One turn moves every row onto another: examples first, then more rows asked
niro: |  -6 |  12 | -16 | -13 |  17 |  18 | -10 |  14 | -17 |   8 |   5 |  -2 |  -6 |  14 |  22 |   8 |  11 | -11 |  -3 |   0 |   0 |  -2 |   6 |
laga: |  -9 |  -9 |   3 |   1 |  16 |   6 |  -4 |  -1 |  10 |   5 |  28 |   8 |  10 |   2 |   6 |   1 |  -6 | -28 |   5 | -12 |  -9 | -18 |   0 |
lod: | -10 |   2 |   2 | -14 |  30 |  -4 |  -2 |   1 |  19 |   9 |   3 |  -3 |  13 |  -8 |  21 |  -1 | -12 | -15 | -13 |  -9 | -10 | -13 |  -3 |
pomi: | -13 |  -8 |   3 |   0 |  14 |   6 |  -7 |  -4 |  13 |   6 |  28 |   8 |   6 |   3 |   8 |   2 |  -5 | -29 |   5 |  -8 |  -8 | -16 |   2 |
rukog: |   3 |  24 |  -1 |  -8 |   0 |  11 | -18 |  21 |  -8 |   7 |  29 |   2 |   1 |  -5 |  18 |  -3 |  -4 |  -1 |   4 |   0 |  -1 | -15 |   5 |
dofa: |   3 |  -1 |   4 |  -8 |  17 | -20 |   0 |  -4 |  11 |   9 |   9 |  15 |   4 |   8 |  34 |   9 | -10 |  -6 |   5 |  -6 | -18 | -14 |  12 |
sapad: |   5 |   0 |   0 |  -9 |  15 | -20 |   7 |   2 |  13 |   8 |   7 |  13 |   7 |  11 |  34 |   7 | -10 |  -5 |   8 |  -7 | -18 | -11 |  11 |
reme: |   7 |   9 |  -7 |   0 |   0 |  12 |   1 |  -4 | -24 |  16 |   1 |  12 |   7 |   1 |   9 |   4 |   8 |  -1 |   3 |  -7 | -12 | -12 |   9 |
Tese: |  -1 |   0 |  -1 |  -1 |  18 | -24 |   2 |   0 |  12 |  11 |   9 |  14 |   2 |   6 |  35 |   2 |  -7 |  -4 |   7 |  -8 | -20 | -10 |   7 |
koma: | -13 |  -8 |   3 |   5 |  10 |   4 |  -5 |   2 |  15 |   7 |  29 |   3 |   6 |   2 |  10 |   0 |  -5 | -29 |   6 | -10 |  -8 | -15 |   8 |
Zilug: | -19 |  -2 |  13 | -11 |   3 |  -9 |  -4 |   2 |   5 |   2 |   7 |  -1 |   8 |  13 |  19 |   9 |   8 | -24 |   2 |  -6 |  -6 |   6 |  13 |
tevub: | -15 |  -7 |   5 |   7 |  14 |   4 |   0 |   2 |  13 |   9 |  28 |   5 |   4 |   3 |   9 |  -2 |  -3 | -27 |   7 | -12 |  -8 | -14 |   5 |
Dima: |  -8 |   2 |   1 | -16 |  32 |  -6 |  -1 |   6 |  16 |  10 |   2 |  -3 |  15 |  -7 |  22 |   0 |  -9 | -14 | -12 | -13 | -10 | -11 |  -2 |
bap: |   4 |  22 |  -6 | -10 |  10 |   9 | -10 |  23 |  -3 |   1 |  28 |   1 |   1 |  -6 |  19 |   5 |  -4 |   5 |   2 |   7 |  -4 | -21 |   7 |
samib: |   5 |  21 |  -3 | -15 |  -7 |  11 |   6 |   5 |  -7 |  13 |   9 |  -1 |  10 |  -2 |  17 |  -9 |  -5 |   5 | -10 | -11 |   5 |  -9 |  -2 |
kevol: |  -6 |   6 | -12 |  -8 |  20 |  11 |  -9 |  20 | -21 |  11 |   9 |  -9 |  -6 |  11 |  21 |   7 |   2 |  -4 |  -9 |   2 |  -2 |   0 |   2 |
buki: |   3 |  20 |  -3 | -11 |  -5 |   7 |   8 |   2 |   0 |  13 |   8 |  -5 |   9 |  -2 |  15 |  -3 |  -2 |   7 | -11 |  -8 |  12 |  -1 |   3 |
ruke: | -19 |  -3 |  12 | -10 |   4 |  -9 |  -5 |   0 |   6 |   5 |   5 |   1 |   4 |  13 |  23 |  11 |   7 | -24 |   3 |  -3 |  -7 |   3 |  15 |
Repaf: |  10 |  24 |  -4 | -12 |   2 |  14 |  12 |   1 |  -3 |  11 |   7 |  -5 |   6 |   3 |  25 |  -5 |   4 |   5 |  -5 |  -4 |   6 |  -9 |  -1 |
Lapun: |   7 |  28 |  -2 | -15 |   4 |  15 |   7 |   0 |   3 |   4 |   6 |  -5 |   9 |   2 |  18 |  -4 |  -3 |   7 | -10 |  -6 |   4 |  -5 |   4 |
Giso: |   6 |  13 |  -7 |  -3 |   4 |  16 |   2 |   0 | -19 |  12 |   2 |  12 |   1 |  -2 |  17 |   2 |  14 |   4 |   6 |  -2 | -19 | -16 |  11 |
lur: |  11 |  14 |  -8 |  -1 |   6 |  15 |   1 |  -5 | -18 |   9 |   1 |  16 |   2 |   7 |  15 |   3 |   3 |   3 |   3 |  -9 | -18 | -13 |  12 |
Pon: |  -9 |   1 |  -1 |  -7 |  26 |  -4 |  -2 |   2 |  21 |  12 |   4 |  -6 |  14 | -10 |  20 |  -7 | -11 | -16 | -11 | -13 |  -9 | -11 |  -2 |
sav: |  -9 |  -8 |  -1 |   2 |  17 |   8 |  -5 |   1 |  13 |   8 |  26 |   4 |  10 |   6 |   6 |   0 |  -4 | -30 |   8 |  -9 |  -7 | -12 |   1 |
Lup: |   3 |  -1 |   2 |  -8 |  16 | -22 |  -1 |  -1 |  10 |   8 |  13 |  16 |   6 |   8 |  34 |  10 |  -7 |  -5 |   9 |  -8 | -18 | -12 |  13 |
niz: | -16 |  -2 |  12 |  -8 |   3 |  -7 |  -1 |   4 |   6 |   4 |   4 |   1 |   8 |  13 |  18 |   9 |   8 | -24 |   8 |  -4 | -11 |   4 |  19 |
Vusul: | -20 |  -5 |   8 |  -6 |   3 | -12 |  -2 |   6 |   6 |   4 |   6 |  -2 |   1 |  14 |  27 |   8 |   5 | -23 |   2 |  -4 | -10 |   3 |  17 |
dena: | -22 |  -2 |  11 |  -4 |   3 | -13 |   1 |   6 |   7 |   3 |   7 |   1 |   1 |  13 |  24 |   5 |   6 | -20 |   3 |  -4 |  -9 |   4 |  13 |
Fol: |  11 |  26 |   4 | -10 |  -3 |   7 |   8 |   3 |  -4 |   9 |   9 |  -6 |  12 |   2 |  19 |   0 |  -3 |   8 |  -6 |  -5 |   6 |  -6 |   6 |
zilub: |  -6 |   8 | -11 | -14 |  14 |  14 | -12 |  19 | -23 |  16 |  16 |  -7 |  -4 |  11 |  24 |   6 |   4 |  -1 |  -2 |  -1 |  -7 |  -1 |   6 |
Zusa: |  -2 |  11 | -13 | -10 |  16 |  20 |  -4 |  12 | -17 |  10 |  14 |  -9 |  -5 |  12 |  26 |   4 |  14 |  -5 |  -1 |   5 |  -2 |  -5 |  -1 |
nesef: |   2 |  23 | -11 |  -9 |   9 |  17 | -12 |  17 |   2 |  -1 |  28 |   9 |  -3 |  -3 |  16 |   3 |   0 |  -2 |   5 |   3 |  -2 | -20 |   9 |
muzev: |  -7 |   5 | -21 | -12 |  18 |  15 |  -8 |  16 | -21 |  12 |  11 |  -4 |  -2 |   7 |  18 |   8 |  10 |  -7 |  -5 |   3 |  -3 |  -6 |  -1 |
Taz: |  -6 |   4 |  -2 | -13 |  30 |  -5 |  -3 |   8 |  20 |   7 |   1 |  -1 |  15 |  -9 |  18 |  -4 | -11 | -16 |  -7 |  -9 | -12 | -13 |  -3 |
vib: |   6 |  25 |  -2 |  -6 |   8 |  17 | -10 |  18 |  -3 |   2 |  22 |   4 |  -1 |  -9 |  19 |  -2 |   5 |  -1 |   5 |   6 |  -6 | -23 |   5 |
fopu: |   5 |  21 |  -2 |  -2 |   5 |   6 | -14 |  23 |  -3 |   6 |  28 |   8 |  -4 |  -7 |  17 |   3 |  -5 |   0 |   4 |   3 |   1 | -19 |  11 |
vobag: |   4 |   4 | -11 |   3 |   4 |  11 |   1 |  -3 | -20 |  14 |   6 |  15 |   2 |  -2 |   7 |   2 |   2 |   8 |   0 |  -6 | -20 | -12 |  10 |
tuz: | -12 |   3 |   1 |  -5 |  31 |  -5 |   0 |   4 |  19 |  14 |   4 |  -4 |  11 | -10 |  20 |  -6 |  -8 | -15 |  -9 | -14 | -10 |  -9 |  -2 |
maluf: |   1 |  -4 |  -3 |  -3 |  16 | -22 |   1 |  -2 |  11 |   9 |   6 |  13 |   4 |   5 |  35 |   3 | -10 |  -6 |   4 |  -8 | -22 | -13 |  10 |
napet: |   2 |   7 | -11 |  -9 |   3 |  13 |   2 |   3 | -24 |  18 |   5 |  12 |   3 |   0 |  15 |   1 |   2 |   8 |  -1 | -10 | -20 | -13 |  10 |

koma goes to Pon
nesef goes to Lapun
muzev goes to bap
Now these:
fopu goes to buki
dena goes to tevub
Dima goes to Lup
sav goes to Taz
zilub goes to rukog
ruke goes to pomi
Repaf goes to Giso

